name the system of each run
L, trace 1 (11 x 20)
[[ -5  -4 -55 -11  32  -3  60  19  -3  -3  -6   8  -2  -3  -2  26  -4 -22
  -19 -25]
 [ -8  13  28 -49  36   1  14  12  36 -12  -3  21  -2  20  30  15 -16 -24
   -2  33]
 [ 16  16  -1 -12  26 -10  -4   3  48 -30  21 -48  -6  -2 -33 -10 -26  -9
   12 -11]
 [ -1   6  46  10  17 -23 -44 -40  20 -11  -5  -8   6 -12  25 -47   6  18
   -3 -19]
 [  6  -1  20  19 -54  -6 -18 -18  -4  19  -3 -25   8 -15 -38 -17  -8  48
  -19  -2]
 [-14   7 -18  26   5  -8  11 -12 -71  31  -4  -5  19 -11  16 -12  16  30
  -20 -20]
 [ -2  -7 -13 -28 -27  12   7  42 -27  48  10  26  20  22  12  35  10  10
    8  35]
 [  1   5 -53  -5  39  31  17  39 -22 -11  21  -6   8   7  -6   4  17 -32
   29  23]
 [  6 -17  22 -23   8   4 -23  24  35  -6  13  33 -18  10  27 -10  10 -57
   37   4]
 [  0 -12  12  39 -13  16   4 -24  45 -39   3 -21 -30   4 -42  -8   3 -29
    6  10]
 [  2   1  33  15 -12 -24  -9 -57 -10 -19 -30  13 -32  -6   8  -4 -13 -10
  -11 -47]]
W, trace 2 (11 x 20)
[[-19 -10   0  -3 -29  31   9  38  26 -25 -19 -18  -5 -16  10  -1  33 -38
  -30  30]
 [ -6  22  -1 -35 -19 -29  44 -11  -5   4  16   1  -4  13 -13   0   8 -62
  -19 -22]
 [-21 -28  28  13   8 -32   1   0  48   2  17  29 -20  35 -15  36   7   1
  -34  11]
 [  5  30  23  13  18  -2  -9 -54 -21 -19   2  -8  -8  36 -11  32 -23   6
   22  15]
 [ 16 -21 -24  16  52 -14 -23 -10  -5  18   6  30   7   1   6   0 -16  48
   27 -29]
 [ 13  -7   1  14   8  64 -26  -2 -10 -13 -30 -26  -8 -20  17 -24 -22  32
   19  26]
 [ 12   9 -27 -13 -13   0  19  32 -38  20   0 -15   7 -47  -3 -44  -2  -8
   21 -38]
 [-18 -16  18 -12 -42   2   9  43  41   4 -17   4   5 -30  17 -13  23  -7
  -30  18]
 [ -8  37  -4 -18 -42 -20  20  -9  -8 -21   3 -25   9   8 -22  18  28 -51
  -24  -2]
 [-21 -13   6 -16  31 -46   7  -3  25  14  20  36   5  34   8  26  18 -10
  -41  -4]
 [  7   2  15   9  17  27 -21 -42   7  -8  17 -18 -14  57 -20  32 -17   4
    0  39]]
Y, trace 3 (11 x 20)
[[  7 -11  46  19  -4  -5  -7 -34  31 -14 -24  38 -17 -15 -16 -19 -27  35
   16  17]
 [ -1 -27 -25  17 -19  16  17  37 -39  10  -7  -9 -41  -6 -17  31 -19  -9
   -5 -28]
 [-29   2   1  38   3  -1  30  -2  -2  15  -6  29  36  -2  25  -1  41  28
    2  40]
 [ 13   0 -31 -34  -8   7 -17  19  17 -12  11   6   4  41 -17  64  10 -32
    1  18]
 [ -3  14 -27 -26  36   0  16  -4   9  -6  -2 -13  33 -28  19 -54  25  -5
  -36 -14]
 [ 11  20  52 -24   2 -13   3 -12  41 -12   8 -18 -19  13 -19   7 -53   5
   18  15]
 [-11   5   0  28   3  11  -6  -2 -57 -11  -8 -52 -26 -21   7 -27   2 -17
  -15 -38]
 [  5   7  36  27 -33 -22 -15 -35   3  24 -11  28  17   5  16  10   2  43
   27   1]
 [ 12 -42 -38   6 -10  16 -44  23 -15   3   9   9 -19  13 -38  22  15  -7
  -21  -6]
 [  1  -3 -18 -25  20  17  32   6  -6  30 -14  39  34 -18  26 -30  -1  29
    6  23]
 [ -7  -6  15 -13   7  -5   9  51  31   1  46  -9 -19  26 -27  23  -8 -32
   26  31]]
Y, trace 4 (11 x 20)
[[-16 -30  -5  17 -20  29 -35  29 -28  24   5  -7   9   9  -2  10  35  23
  -34  39]
 [ 19   8 -24 -53 -11  17   6   3 -22  41  18  28  37  27   2   0   9  -3
   12  35]
 [ -8  -8  15 -39  35 -19 -18  40  18  10  46   8   0  10   1 -31  17 -38
    0  11]
 [ 13  12  22 -27  13  25  22 -38  10  -8  -6   5 -20   1  27 -42 -20 -45
   29  -7]
 [-10   0  30  28   1 -55  15  -8   0 -12   5  12 -37 -12 -15  -7 -14 -22
   14 -51]
 [-10 -28   8  55  -6  24  -2 -41   6 -19 -45  15 -31  -1  24  15   2  11
  -13 -14]
 [  7 -13 -52  26  -4 -14  27  -4  -9   8  -8  22   8  10 -36  53  -5  38
   -4 -17]
 [-20 -14 -28   8  38  20  -8  42  14 -11  -8  -3  23  -3  12  26  20  37
  -18  44]
 [ 20  34 -39 -37  -6  29  25  15  13   0  12 -35  37   9  -4  13  -4  -8
   26  23]
 [-12  36  27 -24   4 -31 -20  30   4 -27  14 -34  17 -30  -1 -34  22 -19
   -6   6]
 [ 18  12  42 -26 -50  17 -19 -39  12   3 -18 -30 -13  -4  18 -27 -14 -20
   -9 -15]]
A, trace 5 (11 x 20)
[[-11  25 -12 -19  33 -40  33  39 -29   5   3  15   9  -5   3  43 -18  17
   13  -6]
 [-22   6  -4  -6  10   0  14   9   9  15  31 -51   6  30  32  15  27 -35
  -32 -11]
 [ 14  -4  12 -37   2  29  19  19  57  -8   6 -19 -13  -2   1 -19 -28 -28
   19  15]
 [ -3 -23  36   8 -10 -11 -24 -15  30 -13 -23  -9 -20 -36  -4 -44  -7  21
  -44 -30]
 [  7 -12   5  52 -18  16  19 -43  -5   4   0  11  -8   4 -50 -10 -13  32
   11  19]
 [  6  35  10   5  17 -44 -33  -2 -38 -16   7   9  21  -4 -24  19  -4  33
   30   5]
 [  4  12 -37 -17   0  11 -18 -11 -33  25  28  -1  43  35  16   3  50 -22
   -5   9]
 [  9 -13 -25 -50  29  16   7  59   2  11   7  32   1  -7  14  -3  -3 -24
   20  16]
 [-25 -29  19   7   6  12   5  21 -14  16 -17 -16 -36 -20  46 -20  -4 -10
  -42 -35]
 [ -4 -16  20  48 -22  30  34   0  25  -8  -5 -18 -41   5  -1  17 -26 -10
   36   4]
 [  3  31  39   3 -23 -26 -30 -24  13 -51 -33 -14  -6 -16  -1  22  -9   4
    7  -6]]
W, trace 6 (11 x 20)
[[-11   9 -14   4  25 -18  24 -14   8 -33 -35  54  13 -28  20 -16  34 -20
    4  -5]
 [ 24 -25 -27 -33 -20  35  -7 -22  20 -12 -28  -7 -26  10 -16  21 -20 -17
  -47 -22]
 [-31   4   9  28  32  -8  64   8 -23   3   9 -25 -26  -2 -14   5 -29   4
  -20  -4]
 [ 17  11  36 -28 -14 -30  -5  17  40  18  10  15   3   5  -9  23 -41  26
   36  10]
 [ -7  13 -11  53   4 -11 -31   8   6 -30  -4 -35   9  -2  20  29  32   6
   32 -22]
 [ 15  15   2 -39  42   0 -20 -34  11  -9  -9   4  21 -14  29 -54   2  -4
  -11 -17]
 [  0 -35  -7   6 -16  28 -36  13 -19  24  17 -45 -24   4 -21 -17   0   5
  -48 -11]
 [-27  26  42   3  -6 -11  41   7 -41  28  10   7  11  -9   4 -32   0   8
    4  38]
 [ 18  -6 -17 -14 -52 -22 -27  21  17  13   3  42  27   7 -21  32  30   4
   20  14]
 [-19  10 -27  23  22  25  11 -21 -10 -35 -27   5  10  10  36  23  44 -31
   -9  17]
 [ 29 -16 -30 -53  30  17  13 -24  12   9  11  24 -10  21 -22 -14 -27 -24
  -15 -14]]
Z, trace 7 (11 x 20)
[[  7 -27   1  -6  45  -3 -16 -18  49 -40 -11  16 -36   3  -7   3 -21 -19
  -13 -19]
 [  3  -5   2  19 -16  21 -25 -31 -27  -9 -43 -32  -4 -30   5 -18  -6  42
  -40 -19]
 [ -7 -22  12  28  -7 -39  12  34  42  21   5   1  -8  -8   0  36 -19  44
    6 -29]
 [-17   9 -20   2  18   4 -21  37  -7  -1  17 -19  43  -7 -13  -3  38  30
  -21  52]
 [ 22  22 -26 -49 -23 -30  19  11 -15  41  17  21  32   1   1   4   0  -7
   26 -25]
 [ -7 -18  23 -34  14   1  -2  -1  24   9  35  15 -11  22 -21 -40  12 -45
  -27  24]
 [ 18  12   8  10 -44  31  -5 -50 -40  16   4 -25 -10  21  -6 -12  -8 -20
   18  -5]
 [-21 -21  29  42  19 -20  -6  -1  19 -10  11  22 -37  27  20  27   6 -25
   24 -12]
 [  0  -4 -16  12  14  46 -32  -5 -36 -30 -44  19  -1  -4   8  21   8  17
    2  41]
 [ -3  -5 -17   2   8 -28  41  24 -13  -1 -32  37 -13 -44   5   2 -24   9
   11 -47]
 [-16  -5  17 -11  12  30  22  27  36 -10 -13 -12   5 -27   0 -29 -11  19
  -30  45]]
Z, trace 8 (11 x 20)
[[  6   8   6   1   5 -11  55  15  28  -2 -17  14  -9 -19 -13  16 -52  25
   34  -3]
 [-17  15 -11   3  35  18   3  29  16 -26  11 -57  18 -25   9 -34  23  -4
  -20  13]
 [ 30  36 -19 -31 -29 -16  10 -38  30   2 -11 -11  38   2  13  14  -6   9
   16 -27]
 [ -6 -12  17 -21  28 -36 -35   7  25 -15  27 -16 -18  11 -26  -5   4 -19
  -44 -17]
 [ 12  -8  -9   2 -42  20 -23 -40 -29  37  -9 -15  13  23   7  15   9  29
  -38  -8]
 [-14 -27  14  28  24 -43   2  20  -1  30  40  29 -22  22 -29  23 -15  15
   16  -8]
 [ -8 -14 -12   4  12  47 -27  18 -42  21   4   7  21   6  30 -18  32  11
    8  48]
 [ 21   0 -17  -4 -12 -17  32   4  -2  13   2  55   2 -14 -16 -14 -12 -16
   64 -20]
 [-16  -4  44 -15   7  21 -11  20   9 -24  -6  -1 -20 -24  12 -52  12 -41
   -8  33]
 [ 18  20 -15  13 -62  19  27 -29   6 -20 -31 -18  -6  -9 -11  21  -6 -21
   20 -18]
 [-38  12  41  13  33 -36   6  12  18 -42  -4 -11 -27   2   7  29   2 -21
  -28   2]]
A, trace 9 (11 x 20)
[[ -9  20  21 -11 -16  18  37 -21 -16 -11   2 -17 -21  33 -34  30 -21 -27
  -20  40]
 [ 20  26 -15 -16  23 -39   2 -17  40 -24   0 -14  20 -20   4 -14  -6  -5
   23 -50]
 [ -8 -27  14 -14   9  11 -19 -33  20  13  16  19  -3  41 -17  -5  15  -2
  -58  34]
 [ 29  -2 -32 -13  21  16  13  11  -9  16  -6 -11   5 -26 -22 -16 -50  47
   25 -16]
 [-34 -15  35  44  21 -24 -32   8  -4  22  22  -4   8  10  27  -3  34  32
  -15  13]
 [ 23  12 -15 -16 -46  41  -4  23 -26  19  15 -30   2  11 -20   7 -12 -10
   36  26]
 [-14  11  12   2  11 -28 -20  27   9 -29 -14  20  18 -43  30 -33  44 -15
   13  -8]
 [  1 -26   5 -11 -48  20  20 -15 -29  25   0  30 -27  20 -17  -4   6 -44
  -25   6]
 [ -3  12 -22  19  46 -13  25  12  -6 -46 -22   9 -22 -29 -11   4 -25  -9
   32 -26]
 [-12   1  37   2   1 -12 -12 -49  -7  12   4   3 -15  45  35  23   4 -17
  -24  -8]
 [ 37  -1 -59 -15   7  36   1  -1  36 -22  -8 -15   6  13 -21  36 -20   2
   24   0]]
C, trace 10 (11 x 20)
[[ -7 -14  11  31  -9 -28 -11  25  48 -37   2   3 -29 -17 -17   4  12 -34
   23 -21]
 [ -2  27  16 -24 -35 -25   9 -17  -2 -30 -18  -2   6 -32 -10 -35  27 -46
  -24 -18]
 [-25   9  19 -14 -20 -56   7  12 -17  26  -4  14  12  -8   8  21  15  16
  -53 -21]
 [-10 -10  -3 -23  13  27   2 -30 -17  21   3  -2   9  41   4  14   8  11
  -66  33]
 [ 10   8   0  11  20  22  13 -12 -12  39  24 -27  13  28   3   7 -36  51
   31  23]
 [ 20 -31 -22  15  35  23 -30  12  46  -2  28   4  -3  26  -3   4  -3   3
   46   7]
 [ 30   4  -2  -2 -25  23  -5   0  15 -14 -20   4  -2 -35   4 -45  -4 -23
   55 -17]
 [-16 -19  10  19 -17 -40 -12  39 -12 -10 -15  30 -20 -43  -3 -11  22 -15
   -2 -37]
 [-24  13  14  -7 -26   3   1 -25 -44 -23 -31  14 -10   1   6   5  31 -40
  -47  10]
 [-22  34  -4  -1   4 -26  26   7 -48   8   3 -14  20  11 -12  41  -1  31
  -26  20]
 [ -1  -1 -23 -28  49  24   5  -1  22   2  16 -12   9  46  14  45 -11  -1
  -19  27]]
L, trace 11 (11 x 20)
[[ 13  -3 -37  34 -13  17   6 -12  -3 -18   6 -28   0 -31 -40 -50  19 -17
   15 -24]
 [-21 -25  53   8 -17 -22  -7 -17 -16  28  -4  49 -26   6  22 -20  13 -16
  -19  -7]
 [  4   3 -25  20 -34  30  35 -16 -11   8   6 -28 -11  32 -38  44 -15   1
   -8  14]
 [  4  13 -22 -12  52 -18   1 -13 -34 -11 -16  44   2   6  29  25  -7  -2
   24 -22]
 [ 16 -31 -15 -25  -5  30 -12  29  60   1  -9   8   0   9  -1  30 -17  19
   -6  26]
 [ -8  16   2  14  43  11  29   8  -2 -39 -17 -24 -14 -46   4 -46 -15  -9
   13 -14]
 [-19  -9  61  -3 -29 -45 -20  20  38  18  12  -5 -16   2  25   6   5  -4
  -18 -18]
 [ -5  36 -15  23 -17   7   7 -39 -14 -30  -3 -50  27   0 -28   3  21  10
  -18  18]
 [ 15   5  -7 -41  -7 -45 -26 -12 -32  25  -1  50  16  -8   3  -9   6   3
   -7 -35]
 [  1 -28 -32   1   3  43  19   0  14  34  19   0  20  20 -20 -10  10  23
  -26  42]
 [  0  17  17 -16  36   9  20  19 -57   7  10   4 -23  -9  12 -29 -35 -20
   43   1]]
P, trace 12 (11 x 20)
[[ 18  -4 -30  -6 -42   8   0 -21  12  12  12 -33  14 -14 -16 -49  33 -31
  -22 -40]
 [-17  13  62  -3 -36 -49   6  -5   6  -4   6  12 -20   2 -37  14  -7  -9
  -25  11]
 [ 12 -34 -40   2 -28   4 -12 -13 -23  23 -19  37  -7  19  -1  43  11   5
  -25 -28]
 [-15  17   8  20  37 -11  39 -23 -11  19  13  20  20  22  -5  16 -16  44
   16  35]
 [ 12 -12 -22 -20  44  28 -26  36  -2 -17  -8  26 -11   7  22  28 -15  -6
   46  16]
 [  1  13 -16  10  37  29  18 -23  -1   0  20 -35  19  -3  17 -65  15 -17
   17  -3]
 [ -6   3  55   0 -22 -10 -16  30  27 -27   1 -22 -37 -20   1 -13  -9 -37
   20  -1]
 [  0 -13 -25  22 -48   6 -14 -19 -16   2 -14 -29  -1 -16  -5 -15  36 -13
  -46 -48]
 [-20  19  34  12 -32 -42  34  -6  20  -1 -13   7   5  -1 -18  38 -10  29
  -24  13]
 [  5 -28 -50 -16  16   7 -12  21 -22   2 -24  40   2   3 -12  45   0  22
  -28   2]
 [  0  21  -6 -25  49  10  41 -24  -3  27  15   4  30  21  16 -15 -21  24
    7  25]]
C, trace 13 (11 x 20)
[[ 18  -4   7  -1  -3 -31 -16  16  37 -15 -21  24 -15 -15  24  24 -18   0
   47 -48]
 [ -1 -19 -19  -1 -16  14   3  -2   9 -34 -34   2 -11 -41 -27 -34  19 -16
  -54 -13]
 [-32  23  62   9  -5 -30  10  -3 -39   5 -18 -14 -17 -17  34  -4 -12   7
  -17 -12]
 [-23  -9  -6  21 -10  -5 -12  -9  16  -7  13 -11  11  37 -29  43  35   7
  -50  36]
 [ 10  45   3 -43  27  13   8 -13 -12  13  22 -33  37  13  17 -23 -12   8
   15  29]
 [ 13 -39 -19  -1  -6  -2   3  39  56  37  21  17   5  16   7  28  -7  20
   23 -10]
 [ 17 -22   0 -13  10  42   2 -21  -3   6   5  11 -22  -7 -15 -67 -12 -31
    8   2]
 [  2  -5  19  46 -33 -34  -6   0 -24  16  -1  14 -18 -15   2   4  -2   6
   45 -44]
 [ -6  -3 -23   4  13  -5 -37 -21 -18 -40 -15  31   8   1 -20   2  47 -21
  -29  11]
 [  1  46  -1 -27 -15   6   7   7 -46  -2 -38 -19  21 -20  36  21  -9  19
    4   1]
 [-29 -29 -18   8  35   8  19  45  17  -4   1   4  -9  11  -2  42   3  15
  -40  28]]
P, trace 14 (11 x 20)
[[-29 -26  35  -8 -23  -2  -5  32  12  25  20 -17 -26   8  16  -9  19 -32
  -49  -1]
 [ 12   7 -11   5 -57  12  12  -3 -32  27  -1 -39 -12   5 -31  26 -24  13
  -10 -20]
 [  0  14  -9   3  21 -59 -19  -6   7  -6  12   7  22  18 -19  50   3  35
  -13 -17]
 [ 20 -16 -30 -13  31  34   7 -40  27 -23 -24  41   1  22 -14  19 -12   7
   -6  28]
 [ -5  -2  24  -9  54  -2  16  -3 -27  12  -3  34 -12 -23  24 -52 -27   7
   23  -5]
 [ -1 -25  26   6  -6  37 -41  29  16  27  19 -30  -8   9  52 -17  14  -4
   20  13]
 [ 13  29  -9  21 -46   4  -6   0 -21 -14   2 -47  17 -28 -27 -23  15  -3
   33  -6]
 [-14  17   4  -9 -21 -54 -11   4  30 -32  -4  14  15  -4  -6  24  47 -31
  -23 -13]
 [ -7 -25 -22   0 -22  18  50 -21   3   3 -19  34 -15   7 -34  12   3 -21
  -46  14]
 [-19   1  22 -12  28 -24  28  20 -50  36   6  16 -18  10  17  19 -34  20
  -11  -6]
 [ 17 -25 -32   6  25  38 -25  14  16  24  20 -29   4  38  17  36 -17  30
   20   8]]

runs to name
trace 15 (2 x 20)
[[ -2  24  41 -17 -18  -6  22 -35  37 -28 -28  27   7 -21   3 -30  -1 -14
    1  28]
 [ -7  -9  10  -9 -25 -22  14  10  -6  -1  -1 -22 -44   3 -21  24 -20 -30
  -43 -44]]
 | Y
trace 16 (2 x 20)
[[-15 -10 -15  11   1  12  52 -10 -10  48  24   1   8  43   0  29   1   9
  -21  17]
 [  3  10   5 -11  23  -5   1  23   6 -16  17  37   3  25 -35  35 -14  -2
   46  58]]
 | W
trace 17 (2 x 20)
[[ 18   9  -2 -36  -6  29  -5  10  23  34  39 -36  16  38  26   6  -5 -20
   24  15]
 [  4 -20   4 -23   3  13 -33  40  49 -13 -10 -10   3 -37  12 -32   9   4
  -18  -1]]
 | A
trace 18 (2 x 20)
[[  5   8   9  -5 -16  -2  14 -52  -1 -42 -36   5 -34  -6 -33   0 -20 -29
  -34 -20]
 [ 13   5 -16  16  35 -22  21 -65  23 -19  -7  31   6  16 -19  10 -15  13
   12 -23]]
 | A
trace 19 (2 x 20)
[[-10  -2  -7  -4  33 -13  64  -6  30 -17  10  11 -17   8 -47   4 -26 -15
  -19   9]
 [ -1 -20  14 -29  38  15 -16   1 -30   5  -8  -7 -45  12  24   8 -40 -10
  -34 -23]]
 | P
trace 20 (2 x 20)
[[  4  19 -23   4   5  -2  -9  17 -55   3 -13 -40   8 -41   3 -17  -8  29
   -4 -37]
 [ -2  11   9 -19  -4 -17 -13   2  75 -10   7 -25  31  10   9  17  14  16
  -20  13]]
 | P
trace 21 (2 x 20)
[[ -4   0 -47   6  37  15  48 -22  32 -21 -27  -1  20  -8   1   8   2  16
  -38  -3]
 [  0  17  40 -61  19 -21  14  22   1  -1 -16  15 -11 -22  10 -13 -47   5
  -13   3]]
 | L
trace 22 (2 x 20)
[[ -2 -11  24 -25   2  -4 -27  32 -12   3  25  49  -4  19 -32  -3   8 -19
   10  58]
 [  3 -12 -14 -41   3  26  20  15  -7  30   4  12  -6   3  48 -26   9 -53
    4 -19]]
 | Y
trace 23 (2 x 20)
[[  0   6  21 -39   3  -2   7  17 -10  34  26 -14 -19  44  17  43 -34 -15
    1   5]
 [ 12 -17 -50  18  13  19  47 -27  31  16  25   3  15  26 -38  -5   2  -1
    2   3]]
 | C
trace 24 (2 x 20)
[[-23  -5  64  22 -27 -31   2  -5  18  32  -1  22   6  -8  25 -17   8  31
   -3  15]
 [ -9  21 -20  13 -19  11  -2  10 -55  -4   3 -57   1   1 -36  22  -1  14
  -24   9]]
 | L
trace 25 (2 x 20)
[[ 16 -25 -20  -5   3  22 -44  21  38  -2 -12 -24  16 -29   4 -25   6  38
  -24  -9]
 [-14 -19  30  26 -25  15  14  -1 -15  35 -11  21   7 -14  -1 -32   2  44
   -8  37]]
 | A
trace 26 (2 x 20)
[[  0  -6 -19  15  41  32  13 -53 -16  -9 -24  26   4  21  -7  13 -12  32
  -19  30]
 [ 24 -14  -5 -35   9   8   7  31 -10  21 -19  14 -25 -16   8  15 -64  25
   18 -26]]
 | L
trace 27 (2 x 20)
[[ 11   2 -11  -8  21   8  43  23   4   4   1   8  -9  -2 -42  20 -57  32
   23  25]
 [  6   5   0   9  -3  -2   3  48  16  -8 -11 -14 -11 -12  33  41 -22   7
   60 -14]]
 | W
trace 28 (2 x 20)
[[-22  14  29 -11  47  -1  19  -1  36 -52  -3 -12 -20   2   2   0  -6 -36
  -18  21]
 [ 29 -10  13 -22 -23   1   2 -54  34  17  -5 -13 -15   8  -2 -19 -32  -1
  -19 -48]]
 | A
trace 29 (2 x 20)
[[ -1 -26  -5  21  18 -10 -19 -26   2   3  -6  57  13  10 -33   1  12  42
  -23  26]
 [ 13  11 -22  -4   1  50  -6 -17 -62  -5 -35   2  -4  10   8  29 -24  17
   12  24]]
 | W
trace 30 (2 x 20)
[[-25  -5  25  16 -34   7   4  44 -10   1 -21 -35 -24 -32  44  -1  10 -14
  -10 -17]
 [-13   7 -29  19 -38  -1  16  26   4   2  -1 -57  20 -14 -18  22  23  19
  -37  -6]]
 | P
trace 31 (2 x 20)
[[  8  -8 -32 -49 -33  19  24  20  -8  18 -13  12   4 -19  16 -19  17 -46
  -20 -16]
 [-29 -27   9  20  28 -11  46  22  17 -17 -14  28 -40 -23  -1 -10 -11 -20
  -17 -13]]
 | A
trace 32 (2 x 20)
[[  7  -7  -3  23   7  -4  33 -43  -4 -10 -31  13 -21 -37  -9 -44 -24   9
   -4 -49]
 [-10  -8  34  29  -1 -31 -47 -22  -8 -27 -25  -5 -28 -10  -4  17  -6  22
  -28 -31]]
 | C
